A state moves one step at a time under one of 6 hidden systems, and each row is a state written as 18 numbers. Each run below is a few steps of one system.
seq 1, U (8 x 18):
[[ -7   6  28 -25  19   7  47  22 -40  10   7   1  11  27 -12  31  21  -7]
 [ -9   3   4  17  -6  -1  42   3  16   4  -7 -27  25  38  23  32  30 -26]
 [  6  27 -10  40 -47  -5  31 -17 -16   7 -11  -2  12  27 -30   8  26  -6]
 [-15  14  -9 -13 -18  -7  35  29 -41  37   8  26  12  12 -32  21  11  -3]
 [-32  -3 -25  -3 -16  -1  27  23  24  33   8  -4  26  13  15  38   4 -33]
 [-12  14 -37  33 -54   8   3 -22  23   7  -2   1  14   6 -23  13  -4 -29]
 [-16  14 -19 -15 -28  17   2  -2 -27  20  12  36   1  -7 -58  12 -22 -11]
 [-36  -8  -9 -35  15  25   9  10  17  20  22   7  14  -3 -10  40 -29 -35]]
seq 2, M, 8 rows:
[[  8   4   7  49  -6  29 -18 -36  34  -8   4  26  13   1  10  27 -10  30]
 [ -8  22  33  -6  16  29  -3 -25 -16  -5 -36  44 -13  23  -5   3  -4  33]
 [  5   1  24 -35  43 -12   5 -16  29  40 -12  -5  -1  23   8  -4   2  37]
 [ 10   5  -3  50  27 -18  -6 -41  23  20  14 -22 -12   8  15  -7  -2  31]
 [-18  25   5  32  23  -8  -1 -21 -44  -7 -23   5 -41  11   5 -29  -6  16]
 [-14   3   2 -43  35 -35   7  11 -18  25 -19 -23 -28   8   4 -41  -1   2]
 [  5 -14 -29  15  12 -41  -9  -3  16  15  24 -57 -11 -19  13 -27  -3 -12]
 [-10   5 -26  37 -14  -7 -16   0 -38 -36   5 -12 -28 -25   2 -28 -12 -26]]
seq 3, X (8 x 18):
[[-24  -3 -17  22 -10 -18  25  46 -11  11  -4  -3  11   7  49  17  23 -20]
 [-16  15 -30  -3 -52 -25  14  11   8  30 -38   4   8  19  -5 -14  22 -15]
 [  3  -4 -37  -4 -33 -24  -9  16   0  49  27  19   8 -26 -33  -4 -11  11]
 [-28 -15 -34  16 -17  11 -19  30   2  -2  25  21   5 -36  18  20 -26 -27]
 [-26   7 -21  -3 -42  25 -18 -10  24 -25 -33  16   0  -3  -2  -4 -18 -38]
 [ 15   3  -5 -17 -18  21 -30 -35  20   2   4  20  -1 -17 -53 -10 -30  11]
 [  6 -15  11   7  27  36 -31 -12   4 -24  40  15  -2 -31   1  21 -36   9]
 [-11   5  28   9  19  42  -7 -25  11 -52 -25   2  -8  13  26  10 -10 -14]]
seq 4, E (8 x 18):
[[ 11   7  31 -12  48 -11  -5 -18 -33 -11 -14  -9 -36   7  -3 -34   0  25]
 [ 20 -15  22 -32  53 -31   3   5  -7  16  17 -37 -13  -3   3 -24   6  21]
 [ 23 -17   3  25  27 -35   0   7  -6 -12  22 -49 -13 -13  30 -26  14   7]
 [ 24  -1   6   9  -7 -38   1  22 -39 -22 -16 -20 -18  -4  10 -43  31  10]
 [ 26 -18   0 -40 -12 -41   3  46 -11  10   0 -14   6 -13  -2 -28  28   8]
 [ 25 -30 -22   2 -28 -30 -11  44  21  -4  20 -19  18 -30  25 -10  19  -6]
 [ 17  -9 -16  16 -50  -9 -20  33  -4 -36 -19  16   6 -22  21 -19  19  -3]
 [ 14 -12  -2 -42 -43   2 -21  38   6  -7 -25  39  18 -14   0  -9   8   7]]
seq 5, Q, 8 rows:
[[  9  16  31  11  40  -1  25 -40 -12 -11  -7 -39 -17  34  -7  -9  11   6]
 [ 18  13  18  30  33 -19  23 -19 -49   7  22 -26 -17  11 -20  -9  13  23]
 [ -5  -1   5  17  33 -28  30  22 -51   5  21 -31 -15   3  16  -4  16  -7]
 [ -7   6 -13  16  -5 -35  33  12 -29  -4  -3 -48 -10  14   5 -17  25 -36]
 [  9   6 -28  19 -36 -32  16  15 -35   5  16 -24  -3  -7 -34 -19  16 -22]
 [ -4 -13 -31  -1 -30 -13  10  49 -35   2  29  -2  11 -26 -12   7   4 -31]
 [-14 -12 -26 -18 -44   2   8  38   5 -17  -1 -11  20 -12   1  10   5 -56]
 [  9  -3 -18 -12 -64  17  -2   4  16 -15  -2   8  24  -6 -36  10   0 -32]]
seq 6, U:
[[-29  -8  -5 -46  53  -6  -4   8 -10  32  13  -3 -21 -12   2  -9 -32  -3]
 [-18  -9 -15  19  30  -2 -13 -23  31 -17  10 -47 -18  -8  29 -11 -22 -31]
 [ 10  13   0  18  -2   0 -15 -31 -30 -41 -10 -19 -37  -8 -28 -41 -11 -10]
 [  7  -8  23 -52  39  -9   5  22 -44  -6  12 -17 -19  -7 -22 -20  -2  -5]
 [ 10 -22  13  -4  31  -7  13  13  17 -26  19 -54   6  -1  35   5  13 -27]
 [ 33   2  10  39 -27  -2   4 -12 -14 -55 -11 -27  -4   5  -2 -17  26  -7]
 [ 30  -2  26 -30 -11 -12  15  31 -50 -13  -5  10   3   2 -29 -12  30  18]
 [ 15 -23  14 -20   9 -13  22  44  15   9  15 -14  32   4  32  26  31   2]]
seq 7, E (8 x 18):
[[-26   0 -38   8 -42  -6 -13   4  26 -13 -25 -13  -3  -7  16 -16  -5 -47]
 [  8   8 -21 -12 -49  12 -23 -14  -4  -7  -6  25  -5 -17 -55 -17 -18  -8]
 [ -9 -16  -1 -31   2  34 -13  21  -7 -10  32  25  11 -28 -23  30 -30 -20]
 [-17 -11   6  -6   5  39 -13 -11  36 -42 -11  -9   5   0  26  20 -19 -39]
 [ 18  14  25   2 -10  33 -13 -51  18 -32 -23   7  -1  17 -31  -5  -4  10]
 [ 20   0  40 -17  31  30   8 -11 -14   2  28  20   9   5 -29  31  -5  29]
 [-11  -5  31  11  49  14  22  -1  15  -8  11 -20   9  21  44  36   6   0]
 [  9  19  17  34   8 -11  16 -39  11   1 -31 -22  -6  40  13 -13  25  20]]
seq 8, X:
[[-27   1  -1 -11  58  -1  16 -13 -15  33  36 -22 -17  -1 -11  12 -29  -8]
 [-22  10 -10  37  19  -3  21 -18 -19 -22   8 -45 -21   9   8  -4  -4 -40]
 [ -4  24   7 -10  -8  -8  21  -8 -56 -11 -16 -14 -24  14 -44 -28   6 -20]
 [ -3  -7   4 -48  29 -10  19  12 -27  23  33 -26  -6  -7 -40  -1 -10 -18]
 [ -2 -14 -10   7   5  -2  23   9  -4 -24  34 -54   6  -6   1  11   2 -54]
 [ 12  11   5  -1 -41   4  25   6 -36 -39 -12 -17   2  13 -33  -7  22 -36]
 [ 16  -3  13 -54 -13   8  21  19 -20  10  18   5  20   1 -55  13   8  -7]
 [  8 -18  -2  -3  -3  15  21  15  18  -2  46 -26  33  -4  -7  44   1 -30]]
seq 9, H (8 x 18):
[[ 40 -26  10  -1 -13 -20  -4  19  33 -23  -5 -32  19  -3  34 -11  36   3]
 [ 44  -9   3  33 -42 -11 -16  17  -6 -27   1  11  14 -16   3 -11  29  27]
 [ 10 -14  -6 -14 -30  -9 -14  55 -10   2  -8  42  17 -23  23   1  17  17]
 [  8 -21 -14  -8 -25 -13 -15  26  59  13 -15  10  27  -5  45   5  15   8]
 [ 18   0 -14  41 -41   0 -29 -16  40   4 -11  28  14  -9  10   0   3  32]
 [-11   4 -15   2 -19   7 -31  13  -3  20 -11  65  -1 -21   5   0 -17  34]
 [-25  -6 -11 -26  13   2 -27   3  46  32 -23  29   1  -5  36   1 -22  14]
 [ -4   5  -5  24  10   6 -31 -49  51  12 -18   6 -11   3  15 -13 -20  27]]
seq 10, M:
[[  4 -27  -3  -1   4  16 -14   4  62  -9  21 -13  26 -14  37  28 -10 -12]
 [ 14  13   7  31 -34  35 -19 -32  17 -45 -23  16   5   6  -7   6  -3   0]
 [ 19   3  37 -47  12  20  -6   1 -19  -5 -11  37  -2   4 -29  -2  -1  33]
 [ 14 -20  27 -12  44  -4   2   2  39  18  18 -13  19   9  35  23   8  30]
 [  9  16   7  65  -7   1   1 -38  17 -16 -19 -10  -1  23  24   1  18  21]
 [  7  22  19  -5   2 -10   5  -8 -47   7 -30  27 -24  16 -24 -29  13  37]
 [ -1 -12   3 -26  44 -39  10  23  -2  50  12 -13  -5   1  22  -8   7  27]
 [-12   0 -29  59  -3 -27   0 -10  18   9  -2 -32  -8   0  41 -10   5  -6]]
seq 11, H, 8 rows:
[[-12   7 -14  72   1 -10  -2 -15  15   7  -3   0  -2   6  46   7   5  15]
 [-21  28 -17  21 -23 -18  -1   0 -32  26 -39  36 -19  12  -3 -23   5  20]
 [-25  -4 -31 -28  12 -35  -5  13  10  61   1   0  -7 -11   3 -19 -16   5]
 [-20  -5 -35  36   8 -10 -21 -24  34   5  14 -31 -18 -19  23 -13 -27 -22]
 [-19  21 -16  15 -21   9 -20 -24 -22 -27 -32  12 -34  -7 -20 -35 -22 -16]
 [ -6  -4  -4 -68  10  -5 -16   4  -6  12  -8  -2 -16 -14 -35 -30 -24 -10]
 [  8 -25   1 -21  33   8 -21 -17  35 -20  30 -42  -6 -22   5  -6 -28 -23]
 [ 16   3  23  16   0  32 -17 -27 -13 -70 -11  -7 -14  -4  -6 -10  -7  -9]]
seq 12, Q:
[[-38  13 -15  -6  14   3 -29 -27  25  25 -33  25 -23   3  18 -16 -30  12]
 [-14   2  -8 -23  28  -8 -31 -33  27  35 -10  10 -24  -7  -7 -26 -35  26]
 [-11  -7  -5  -3  49  -2 -35 -26  20  12  17  -7 -27 -23  11 -19 -41  17]
 [-10  -4   7  -9  46   2 -32 -23   1 -23  -9 -17 -41 -16  16 -36 -31   0]
 [ 18  -7  16 -26  34 -14 -25 -19  -4 -20  -6 -27 -34 -12  -6 -48 -12  12]
 [ 35 -20  15  -3  34 -21 -22  -3  -6 -24  24 -38 -18 -25   5 -34  -3  17]
 [ 25 -19  14  13  19 -17 -15  15 -19 -48   5 -33 -17 -19  31 -29  12   2]
 [ 35 -11  15  -2 -11 -28  -5  20 -18 -38 -18 -25 -10  -8  13 -40  33   5]]

Name the system that made each run.
seq 13, 2 rows:
[[-17  -3  14  31  55   5  -4 -10   7   7   9   2 -13   4  52  14 -13  22]
 [-21  23  13  12  28 -10   2 -29  -9  -1 -45 -11 -34  28  22 -33   3   6]]
 => Q
seq 14, 2 rows:
[[-13  -1  13 -23  12  19 -12 -28  39 -32 -38 -19  -9  13  19 -15 -14 -28]
 [ 35   8  19   2  16  -2  -5 -51   0  -5  10 -25 -14   7 -47 -21  -4  22]]
 => U
seq 15, 2 rows:
[[ 12  -3  -2  27 -35  10 -31  -8  29 -45 -35  10   2  -7  30 -17   7   2]
 [ 25   0  20 -27 -10   7 -32  -3   8  -2 -27  43  -3  -7 -13 -20   0  46]]
 => X
seq 16 (2 x 18):
[[-34   9 -21 -23  -4  14 -22 -17  -5 -16 -23   3 -28 -12 -15 -26 -37 -38]
 [ -1  -8  -2 -46  27   3  -9 -26  11   3  19 -34 -16 -10 -38 -18 -33 -23]]
 => U
seq 17:
[[  1   2 -22  36  17 -22 -10 -34  33  48  22 -10  -6  -3   0  -3 -16  29]
 [-37  22 -10  43  21   4 -15 -27 -30  -1 -11  19 -36  -1  12 -12 -27   4]]
 => M
seq 18, 2 rows:
[[  4  25  19  21 -26  30  15 -27 -26 -42 -27  11  -2  25 -29   3  10 -11]
 [  8  10  30 -40  25  17  17 -17 -17  24  12  19   6  15 -47  17  -7  23]]
 => X
seq 19, 2 rows:
[[ -5 -18   5 -38  23 -12  30  24   0   4  18 -47  10   6   4  11  11 -38]
 [ 24  -2  -5  16 -34 -20  28   5  -4 -21   7 -48  14  12 -14  -6  33 -33]]
 => X
seq 20, 2 rows:
[[-30   1  13 -60  42  -4   8  11   8  30 -20   4 -11  14  14  -3 -12  -1]
 [ -1  -2 -11  33  23 -12   4 -39  44  13  14 -50  -3  10  18  -1  -6  -6]]
 => U
seq 21, 2 rows:
[[  0 -16 -23  -2 -23   5 -46  22  20   1   3  43   5 -39  17  -6 -21  16]
 [  4 -17 -10 -25  -5  10 -50   1  41   2  -9  31   0 -30  11 -12 -27  16]]
 => U
seq 22:
[[-26  -2   0 -54  14   2   1 -12  44  21 -30 -12   0  18   6  -6 -14 -22]
 [ 13   5 -11  34  11  -1  -2 -53  26  12  34 -37  -5   1 -29   1 -17   4]]
 => U
seq 23, 2 rows:
[[ 17  11   3   6 -14  24  13 -36   6  13  28   3  18  11 -63  28  -6   4]
 [-24   9  14   6  13  40  22   2 -29  -1  22  29   9   9 -13  50 -14  -9]]
 => U
seq 24, 2 rows:
[[ 41 -17  22   4  19 -14 -32   3   1 -27  -3  -3 -11 -22  22 -31  10  41]
 [ 30 -18  24  -2  24 -19 -25  22  -8 -19  -8   8 -10 -15  39 -24  16  43]]
 => U
seq 25, 2 rows:
[[-31   9 -35  42 -19 -27   2  21 -18   7 -18  -2 -14  -3  38 -18   6 -17]
 [-24  14 -31 -24 -27 -24  -9  12 -13  27 -35  18 -18  -4 -16 -38  -5  -9]]
 => X
seq 26, 2 rows:
[[ -8  13 -16  42  -3 -16 -30 -12 -21 -10 -22  14 -34 -13  17 -39  -9  24]
 [-22   1   0 -37  31  -9 -26  13 -18  11 -25  22 -33 -14  15 -36 -24  13]]
 => X
seq 27:
[[-27  -8  -3 -13  22  37 -20 -14  43   5   7  18   8  -8  16  33 -40  -9]
 [ -1  12   0  44  -2  24 -17 -57  34 -24 -13  -6 -10   8   3   0 -16   0]]
 => X
seq 28, 2 rows:
[[  8 -15  16 -18  31   8 -36  -8  36  14  -1  27  -1 -13  24   1 -17  47]
 [  4  -1  20  21  36  11 -29 -21  24 -10 -18  22 -12   0  42  -6 -11  43]]
 => H
seq 29, 2 rows:
[[ -6 -20  -9   8  26   6  12  22  -2  12  62 -16  14 -22   9  39 -15 -17]
 [-21  11  -6  37 -11   6   8 -11  -1 -41 -31 -21 -12  16  35  -7   8 -39]]
 => E
seq 30:
[[-34   0 -31  15  17 -35  21  22  -8  41  10 -23 -10   3  28  -3   1 -17]
 [-26  13 -42  22 -30 -32   9  12 -21  14 -15 -15 -16  -1   2 -26   4 -31]]
 => X
seq 31 (2 x 18):
[[  7  -1 -14  -8 -13 -27  -1  10 -31 -23  -2 -41 -24 -12 -20 -45   6 -33]
 [ 14 -17   0 -52  -6 -14  -3  33 -31 -18  10 -18  -7 -23 -28 -27   4 -23]]
 => X
seq 32, 2 rows:
[[-30   3  -1 -52  35 -16  -4   8   5  30 -32   4 -21   7  19 -26 -13   2]
 [  7 -11 -23  10  17 -36 -16 -18  32  18  14 -51 -15 -12  13 -34 -10  -3]]
 => X
seq 33, 2 rows:
[[ 11   2  15   5  20 -17   6 -31  31 -16 -30 -52 -11  24  23 -27  15  -5]
 [ 38   7   7  19   0 -24 -10 -23 -28 -10   8 -22 -21  -7 -33 -41   9  25]]
 => M
seq 34 (2 x 18):
[[-10 -15  11 -12  53  13  -8  17 -13  20  43  17  -3 -20  11  27 -27  20]
 [-26  -2   5  18  36   1  -6 -14  21 -21 -21 -28 -19  10  59  -9  -7 -17]]
 => E
seq 35:
[[ -9  24  13  12  21  -6  -7 -17 -50  -7 -25  14 -41   2 -10 -36  -9  21]
 [ -7 -10   4 -49  46 -32   1  18 -17  22  -4 -23 -24  -5   7 -34  -3   2]]
 => H
seq 36 (2 x 18):
[[ 21 -14  -8  14  -9   5 -47 -13  13 -46   3  -9 -18 -36   3 -34 -21   1]
 [ 25 -15  21 -39  17   7 -33   9 -18 -33   1  11 -17 -33 -11 -31 -13  16]]
 => U
seq 37:
[[  4   5  13  -3  12 -31  43  -1   1  23  -7 -44   8  39   7   1  35  -3]
 [  5  16 -20  66 -15 -20  24 -17 -22  16  21 -23  -2   9 -14   4  17   2]]
 => Q
seq 38, 2 rows:
[[  3 -16  -8 -37 -31 -15  -7  33  31 -17 -35 -11  14  -2  28 -19  18 -26]
 [ 43 -18 -12 -18 -48 -20 -21   9  35   1  -4  -5  20 -17 -17 -22  17  15]]
 => X
